The rows below come in pairs that one turn or mirror swaps. Which row does each named row swap with?
Riti: [ -2 -19  -5  10  12   8   3 -11   0  -5 -22 -14  13  -6   3   6   9]
ninuf: [ -7  -5   4   0   6   8   3   2 -18  13   6  -8   6  -3  -1   6   4]
mapu: [ -5 -29   5   0  11   4  11   5   0  -4  -9 -10   8   0   1   3   1]
luzut: [ -1 -20   5  12  12  13  -1  14  -4   5 -14  -6   9  -8   8  10  -7]
bip: [ -9   3  13   5  10   7   0   9  -2  -1 -13 -15  -1 -14  -3   7   1]
gof: [ -8 -20   6  14  15   6   4  -1 -13  -5  -2 -11  14 -12  -3   1  12]
nafe: [  1  -1   3  19  13  -6   3   0  -7   3 -16  -8  11   4   7   0   5]
leko: [ -6  -9  -9   7   7  14  -2 -15   0   0 -14  -6  11  -5  11  10   5]
vor: [  7  -8  -5  13   3  -6  -9  -3  -1   4  -8 -17   3  -3  -2   3   5]
fiban: [-18 -15   0   9  -1   3  10 -12 -10   2 -21  -5   2  -8   0   8   7]
kugud: [ -2 -20  -1  10   7   9   3  -9  -1  -7 -19 -18   8  -2   3   3  14]
redem: [-15  -5   8  12   1   8   7  -5  -6  -3 -10 -19  13 -10  -4  -5  15]
vetu: [-14 -21  -4  16   5   6   1  -7  -7   3 -21  -4  13 -17   7   0  11]
Vavos: [-4 -5 -3 12 14 10 18  3  1  8 -2 -9 14 -2  7  6 -3]
geteb: [-17 -19  12   8  18   1   2   9  -4   5  -9 -10   6 -10   8  10   2]
Digi: [-12  -7  -7  20   7   8  -7 -12  -4   5 -12  -6  13  -3   0  -4  -5]
ked: [  2 -11 -13   7   1  -6   8   1 -18   2 -12  -9   7 -11  -4   1  14]
zibu: [  0  -3   3   3   7  11   4   1 -11  12   5 -10   2   0   0   7   5]
sor: [-20  -9  10  -1   4   2   2   5 -16  10  -1 -11   5  -5   5   8   1]
Bufe: [-14 -15  -9   7  -2   7   9  14   4   8  -9 -17   6  -4   7  -6   5]
Fanu: [ -6 -19 -13   6  -1   0   9  12  -3   5 -17 -12  10  -3  -5  -2  11]
Dupo: [ -6  -5  -4   2   1  -3  12  15 -13   9  -1  -2   8  -6   2   4  -4]
rali: [  2  -7  -4  13  -7   6   7   9 -14  -5  -7  -6  10 -18  10   0   0]
nop: [ -6  -5  -3  10   7   2  -3   3  -9  13 -15 -17   7  -8   5   2  20]
busu: [ -7  -6   5  10   1  -5  -2  -3   6  10  -8  -9  16 -16  -5  -6  -2]
tapo: [ -2 -12   6  16  13   7  -1  -4  -1   5   1 -13   3  -4   5  -9   8]
Bune: [-13 -13   0   8  11   1  14  -7 -14  -2 -17 -12  -6  -4  -2   9  -4]
tabed: [  6 -10  -1  19   0   4  17   2  -5  -6 -19 -12  14  -9   1   1   0]
Relo: [  2  -6 -13   1   9   9  -6   3  -4  -1 -14 -11   6  -6 -12  -1   7]
muz: [  0 -21   2   9  11   4  11  15  -6   8  -9  -3   5  -1   5   4  -7]
bibu: [ -6  -4 -13   4  -6  10   8  -6  -9  -3 -15  -9  15 -10  -5  -8   2]
naz: [  1 -11  -6  15  10   6   8  -6  -8  14 -20  -3   9 -19  -4   4  -4]
dok: [-16 -21  12   8  17   2   1   6  -4   6  -9  -6   5  -8   8  12   4]
rerum: [-15  -5   2  -4  -4   5   8   6 -15  -5 -10  -7   6   0   6   0  -4]
Terad: [ -5  -4  -3   3   5  -1  13  13 -11   8   0   1   5  -6   5   2  -5]
Vena: [ -1  -2  -6  14   5   1  -1   3 -12  -2 -10 -17  14 -12   3   2 -14]
Keka: [ -3  -1 -12   0  -4   8   3  -4  -6  -1 -12  -9  10  -9  -5  -8   8]
Bogis: [ -5 -14   4  12  12  15  -3  10  -4   6 -16 -10  14  -8   5  11 -10]

Riti pairs with Keka
tabed pairs with redem
Bufe pairs with Bune
ked pairs with vetu
luzut pairs with ninuf

The rows below come in pairs that one turn or mirror swaps. Which row does each named row swap with?
Dukeg: [-2  0 11 10  1 -6 -5 -7 -8 13 -5  0 -8  0  7 -3 -1 -1 12 -4 -7 -5 -6  8
 -6 -6  4 -7  1 -8]
fen: [  1  -2   5   1  12  -4   3 -14   3   4  -1   4  -6   0  -3   0   7  10
  -2  -2  10   7   6  -3  -1   2   2 -17  -4   2]
Tuge: [ -1   1   7  16 -11  -3  -9   8  10   0  -6   4  -4   3  -4   5  -7  -1
   3  -2   1  -2  -5  -7  14  -3   3  -4 -10  -8]
ramit: [ -4  10   1 -10   3 -10 -11   1   4  -2  -9   5  10   5   0  -2   7   1
   3  -3   0  -3   0  15  -9   3   2  -5 -11   2]
Zemot: [ -3  10  -9  -4  -1  -2  -9   2  13   4   0  -5   5   8   5   7  14   6
  12  -9   5   0  -3   5 -10  -6  -8  -7  -5   2]
zep: [-10   8   0  -7   0 -10 -13   0   4  -4  -5   8  13   3  -3   0   6   6
   6  -4   2  -4  -1   9  -9   1   7  -9  -8   0]
Safol: [  0   0   3   8   3   2  17   8   1   1  -1   0   1   3  -1   4   5 -11
  -7   2 -13 -13  -4   8  -4  -1  -6  -2  -9   0]
befu: [-13  -1  -4  -4   9   4  -3   5   1   6   1   4  -5 -10   0  -3   6  -7
   8   0   2   2  -7 -11   7   0   8   6   2 -14]
doda: [-6 10  0 14  9  6  1  7  2 -1 -2 -5  7  3  1  7  3 -2 -6 -8  0 10  3  1
 -2 -2 -7  3 10  9]
Sedu: [ 11 -12  -9   4  -9  -3  -5  12   3 -10   8   4   3   4   0  -2   2   4
   0   9  -3  -1  -9  -3   1  -7   1  -5   8   3]
tagi: [  4  -6 -10 -12  -7  -5  -4   0   1   3   1  -2 -12   2  -6  -4   0   6
   2  -9 -14  -3  -3 -15  -7  -3   5  -1  -5 -11]
mavum: [  0   2  -4 -10  -8   0   7  -5  -7  -1   6  -3   0   3   1  10   6  -8
 -11  -8   5   3  -3  -7  -4 -10  17  -1 -13  -3]
Zapiv: [ -1   5  -9  -3   4   1   2   4   9   1 -10  -1  -8   7  14   1   4   3
   9  -2  -3  -8  10 -15   2   7  -2  -2 -10   0]
zitin: [  0   0   1   7   8   2  16   5   0   0  -4  -3   6   1  -5   3   2  -9
  -7  -2 -13 -16  -3   7  -1  -1  -1   0 -10   0]
pige: [  0   3   7  17  -7  -2 -13   6  10   2  -4  -1  -1  -1  -6   4  -8   5
   2   0  -2   1  -7  -8  13  -1  -1  -3  -8  -8]
pon: [  6  -5  -6   5  -1  -7   3   0   6   1   5 -10   8  -9   5   4  -7  -8
   2   3  -8   4   3  -7   9  -1   4  -8   5  10]
Vam: [ 0  6  2 16 10  9  1  7  0 -4  2 -5  6  3 -3  8  4  2 -5 -5  3 15 -1  2
  2 -2 -4 -1  5  7]
pufa: [ -2  -1  -5   0   3 -13 -12  -8  -2  14  -4 -10  -7   4   9  -3   5  -4
   8   5  -6   0  -7   7   3  -2  -1  -4   4   4]
Pada: [  2  10   1  -7  -2  -6 -12  -5  -2 -10   2   8  -3   3   5   2  -3  -1
   9  -8  10  -7   3  -9   2  -3  11   5  -5 -13]
dozu: [  6   0   0 -11   4  -2   0   9 -12   5   0  -3  -7   4   5   0   3  -7
   9  -5   3   4  -6   6   8   2   7 -10  12  -7]
regov: [-5  7  4 13 10  8 -1 10  3 -3 -2 -7  9  6  1  8  4  3 -4 -6 -4 11  0  0
  1 -3 -5  5  6  8]
bep: [-13   1  -9  -4   7   9  -6   6   0   1   1   7  -4  -7   1  -2   5  -9
   8   1   2  -1  -2 -10   8   1   9   2   4 -13]
lume: [  2  -2  -9  -8  -7   7   0   2 -12  -4  -1  -2  -3   8   6  -2  -7   9
  -4  -6  -7  -1 -12 -12  -3   7  -1   7   3 -10]
Mosov: [  3  -1   3   5  12  -6   4 -12   0   6  -5   6  -3   3  -5   0   5  11
  -4   0  10   8   5  -3  -6   4   0 -12  -4   4]
fameb: [ 0  2  6 16 -7 -1 -9  4 12  2 -7  7 -6  3 -3  6 -7  2  2  0  0 -4 -8 -7
 13 -4  2 -2 -9 -7]
devuz: [  0   4  -3  -2  -9  -3   7  -7  -1  -2   9  -5   0   5  -3  12   2  -8
 -12  -8   5   4  -4  -5  -3  -6  13  -1 -16  -6]
zimiz: [  3   1  -3  -5  -8  -1  11  -5  -4  -5   7  -2   1   0  -2  18   5  -6
 -10 -12   7   2  -3  -3  -3  -8  12   0 -10  -3]
Vur: [ -5   7   4  -9   2  -9 -11   1   1   0  -5   3  14   0   0  -7  10   5
   2   0   0   5  -2   9 -11  -1   3  -9  -8   2]
susom: [ -6   0  -6  -3   6 -14  -1   0  -4  -8  -1   3   4   7   7   7   9  -5
   3  -7   7 -13  -7  -1   0  -1   6  -7 -21  -1]
Mido: [  2   9  -4 -11  -3  -4 -10  -5   0 -11   2   9  -1   3   5   0   2  -5
   6  -6   9 -10   3 -11  -1  -3   8   5  -5 -12]
Pul: [  3   3 -16  -4   4  -7  10  -8 -16  -5   7   0   6  -1   2  10   7  -1
   3  -5   5   2  -3  -1 -11  -5   3  -7  -7  -7]
moda: [  3   8 -17  -8   1  -4  13  -8 -13  -6   2   1   3  -2   0  11   6  -3
   1  -5   4   2  -3  -1 -10  -4   4  -8  -5  -8]
tis: [ -1  -5  -5   1   2  -8   2  -2   8   2   8 -10   8  -8   6   6  -7  -6
   6   5  -3   3   7  -8   1  -3   3  -4   6  11]
daf: [  4   3 -17  -3   5  -9   9  -6 -15  -4   7   1   3  -3   0  11   8  -2
   3  -7   5   2  -7  -3  -9  -6   2  -8  -6 -10]
ner: [  6  -8 -10  -8 -10   3  -2  -4 -11  -6  -2  -2  -2   6   5   0  -4   5
  -5 -11  -7  -4 -11 -11  -4   9  -3   4  -1 -11]
fenil: [ 1 14 -9 -4 -5  0 -5  5 10 -1  3 -9  7  9  5  6 13  6  8 -6  5  3  0  6
 -7 -7 -6 -9 -8  2]
nudot: [ -3   7 -12   0  -3   0  -2   5  14   5  -4  -6   9   6   4   8  14   4
  11  -8   5   0   1   4 -10  -7  -6  -9  -8   6]
vurep: [ -2  -2  -7   3   6 -10 -11  -4  -5  16  -9 -15 -11   2   7   1   4  -5
   6   3  -6   0  -1   6   0  -2  -2   1   3  -1]
Vodup: [ -4   4  -7  -1   3  -6   1   6   9   2  -9  -1  -7   5  13   2   3   6
  11  -3  -2  -7  11 -15   5   5  -2  -2  -8   3]
buget: [  5  -8  -5   6  -5  -5   4  -9   3  -1   4 -10   8  -8   6   7  -2  -6
   5   1  -5   0   2 -10   1  -3   2  -9   9  10]
Dal: [  0   6 -14  -3   2  -6  11  -7 -16  -5   7   3   6  -3  -1   6   7   1
   6  -4   3   4  -5  -2 -12  -8   2  -8 -10  -6]
vene: [  0   5 -18  -2   4  -8   9  -7 -15  -5   5   1   5  -3   0  10   8  -5
   2  -5   5   3  -1   2  -8  -8   4  -6 -10  -6]
lekib: [  3   1   0 -11   1  -1  -2   6 -11   7   0  -2  -6   2   9   3   5  -3
  12  -7   2   3  -6   0  11   3   7  -6  14  -5]
zeki: [ -3   1  -8   1  -1 -11  -9  -5   0  12 -14 -10  -8   8   8  -1   3  -8
   7   1  -7  -4  -3   8   3   0  -4  -8   2  -2]
Zed: [ -1   0   3   8   4   0  19   6   2   2  -5   0   4   1  -2   1   5 -12
  -5  -5 -13 -15  -1   3  -6  -2  -1   0  -9  -1]
Mep: [-3  8  1 13 12 10  1  5 -3 -5  1 -4  9  5  2  6  4  1 -5 -6 -1 12  1  0
 -5 -1 -6  4  5  9]
retif: [ 11 -11  -6   6  -8  -2  -3  10   8  -3   7   4   7   4   3  -2   2   4
  -1  11   2  -2 -10  -2  -3 -11   3  -4   6   1]
lalo: [-2  4  9 16 -7  2 -7  9  8 -2 -8  4 -3  2 -4  6 -9  2  4 -2 -5 -5 -4 -7
 14 -2 -1 -1 -8 -4]
Tesag: [ 12 -11  -9   5 -10  -1  -3   9   7  -1   5   5   5   3   2  -1   5   6
  -1   9   2   1  -9  -4   0  -9  -3  -8   9   1]
rudom: [  3  -3  -4   3   9   1 -14  -9   2  -4   5   1   5   4 -11   7  -2 -15
  -3  -4   0   2   8  -6  -9   6  -4  -8  -2 -11]
dov: [  0  -5  -9  -7  15   4  -4 -12  -7   9   5  -2  -7   9  -7   2   6  -8
  -2 -10   2   5  -9  -8  -5   4  -3   4  -4  -4]
bub: [-1  1  9 20 -6 -3 -8  3  7  1 -9  7 -1  3 -5  6 -8  1  3 -1  0  0 -8 -2
 13 -3  2 -2 -7 -6]
segob: [  5 -10  -5  -8  -9   6   0   2 -10  -2   0   0  -6   2   3   3  -7   8
  -2 -12  -9  -3 -11 -13  -3   4  -1   7   2  -7]
Vufab: [  2  -6 -10 -14  -5  -4  -3   0   3   4  -3  -3 -14   5  -6  -3   1   7
   0  -8 -13  -9  -1 -11  -5  -6   7   0  -4 -13]
nebi: [  4  -7  -6  -5 -10   5  -2  -2 -14  -3  -1   1  -6   3   4   2  -9   2
  -3  -7  -6  -2 -10 -12  -1   6  -3   6   3 -12]
Ruz: [-12   1 -11  -2   9   7  -6   3   3   1   0   5  -4 -10   0   0   5 -10
  12  -1   5  -1  -6  -7   9   0   7   5   2 -11]
gusa: [  0  -1   1   5   5   1  17   7   0  -1  -3  -3   3  -1  -8   4   6 -12
  -8   1 -12 -14  -6   7  -1  -2  -1   1 -10   0]
zesu: [  0  -1   4 -14  -8  -5  -5  -4   3   0   7  -3   7   1 -12   1   3  -6
   5 -10  -5   0   7   5   4   3 -10  -5 -12  -4]
buzo: [-3 11  1 14  9  6  2  7  1 -2 -3 -6  9  5  1  9  4  1 -4 -6  3 13 -1  2
 -1  0 -7  3  5  6]
bure: [ -2   0  -6  -4   5  -1   0   7   5   2 -10   0  -8   6  12   2   2   5
  12  -5  -1  -4  14 -11   2   7  -7  -5 -10   1]
pavip: [  1 -11  -4  -9   5  -3 -10  -5  -8   2  -5  -4 -10   8   1  -8   6   8
 -11   2   0  -3   2  -3  -4  -8  -5   5   4   0]
Mova: [ -5   5  -9  -6  -3   3 -12   5  13   3  -1  -4  10   6   3   9  13   7
   6  -8   1   2   1  11  -9  -6  -7  -5  -4   0]
fefi: [  4  -3 -12 -10  -5  -3  -3   2   4   2  -5  -6 -16   8  -7  -2   2   5
  -1  -9 -13  -8  -1 -10  -6  -7   4  -2  -1 -14]
gav: [ -1  -3   0   9   4   2  17   5   4   1  -4  -2   5   4  -3   2   3 -10
  -5  -1 -11 -16  -6   7  -7  -2  -3   3  -7  -1]
rif: [ -2   3  -4  -8  -6   1   5  -1  -1  -5   9  -4   2   1  -3  14   7  -9
 -12 -13   5   5  -5  -6  -3  -5  14   0 -11  -4]
duvu: [  1  -3   3   8   5  -2  20   6  -1   0  -1  -2   3   1  -7   4   5 -10
  -5  -2 -10 -16  -1   5  -4  -1  -3  -1  -9  -1]
sutu: [  3   0   7 -11  -7  -6  -7  -6   2   2   2   0   7   2 -13   5   4  -6
   2 -14  -3   1   9   6  -1   5  -7  -3 -13  -4]
Dufa: [  4  -8  -4  -3  -2   6   7  12   8   4 -19   8   5  -6  -9   2  -1   0
  -1  -6  -2  -1  -2   2  -6   8   9  -1  -6  -1]
doma: [ 10  -9  -4   6  -9  -1  -3  12   8  -5   9   6   2   4   3  -3   5   6
  -4  11  -2  -1 -10  -1  -1  -7  -1  -8   5   0]
Periz: [  5  -1   1   4   9  -2   4 -15   1   4  -1   7  -3   3  -3  -3   6   8
  -4   2   9   9   3  -6  -7   4   3 -14  -6   3]
loti: [  3  -1  -1   1  11   1 -16  -9   2  -5   3   3   4   4 -13   7  -6 -14
   0  -5  -1   0   7  -6 -12   2  -3  -3   1  -7]
parad: [-5  7  3 11 10 10  3  6 -5 -3  0 -6  9  4 -1  5  3  1 -6 -6 -1 13  0  0
 -2  1 -7  1  8  6]
divog: [  1   6  10   5   2  -6  -3  -8  -5  14  -8   2 -12   2   2  -8   1   2
  11  -4  -2  -5  -4   6 -11  -7   0  -4   0  -6]
Tole: [ 11 -12 -10   5  -9  -2  -6  12   5  -5   7   3   5   4   2  -3   1   6
   0   9   0   0  -6  -2   3 -10   3  -6   6   4]
tos: [-8 12  1 14  8  9  2  8 -4 -3 -4 -2  5  7 -1  8  1 -2 -4 -7 -1 11  2  2
  0 -1 -3  1  6  7]
gobu: [ 11 -13  -8   3  -8  -1  -2  14   6  -4   8   5   3   5  -1  -1   5   8
   0   9   1  -2  -7  -5   0  -9   0  -6   8   2]
zubu: [ -2   2   8  17  -6  -4 -11   7   9   5  -8   7  -1  -1  -5   4  -9   1
   3  -1   0  -2  -9  -7  10  -2   0  -3  -8  -6]
paf: [  1   0  -5   2   4  -3 -11  -7   3  -8   3   4   5  10  -9  11  -5 -14
  -1  -6   3   1   9  -5 -10   4  -6  -5   2  -9]
Sagud: [  1  -3 -10 -14  -5  -5  -4   1   0   1  -1   1 -12   4  -9  -2   1   6
  -2  -9 -13  -9   3 -12  -8  -8   3   1  -2 -13]
Mador: [ -3  -2  -8  -7  15   6  -6 -11  -6   9   5  -5  -5  10  -8   6   5  -4
  -1 -12   2   7  -5  -5  -1   3  -4   6  -5  -3]
nive: [-2  3 11 17 -8 -3 -9  5 10  3 -8  5 -2  3 -4  2 -9  3  4 -2 -3 -1 -7 -8
 11 -3  2 -1 -6 -4]
rivef: [  3  -5 -10 -12  -1  -5  -8   2   0   1  -4  -3 -11   5  -7  -5  -1   9
  -1  -8 -16  -8  -2 -12  -5  -5   5  -1  -1 -13]
Votu: [  3  -4  -5  -3   1   3   7  11   7   0 -14  10   8  -5 -10  -1  -9   0
  -6  -4  -5   0   1   6   2  10   6  -5  -2   1]
rogul: [  3   1  10   9   0  -5   0  -7  -4  12 -11   0  -9  -1   1 -10  -1   6
  10  -2  -4  -7  -5   2 -11  -6   1  -7   3  -4]
Zotaz: [  0  -7  -5  -1   4   0   5   7   9   4 -15  11   1  -4 -10   2 -12   1
   0  -3   1  -3   0   8  -3  12   6  -3  -2  -3]
nalef: [  2   5  10   6  -1  -2   0  -4  -9  13  -6  -1 -12   6  -1 -11  -2   5
  10  -3  -7  -4  -8   5  -5  -4   1  -7  -3  -6]

mavum pairs with ner
Safol pairs with doma
vene pairs with rivef
Vodup pairs with Mosov
segob pairs with zimiz
Zed pairs with Tesag
susom pairs with pavip
tagi pairs with moda
nalef pairs with fenil
zeki pairs with Vur
Zemot pairs with divog
Vam pairs with lalo
rif pairs with nebi
dov pairs with Mido
Pul pairs with Vufab
Dal pairs with fefi
Dufa pairs with buget

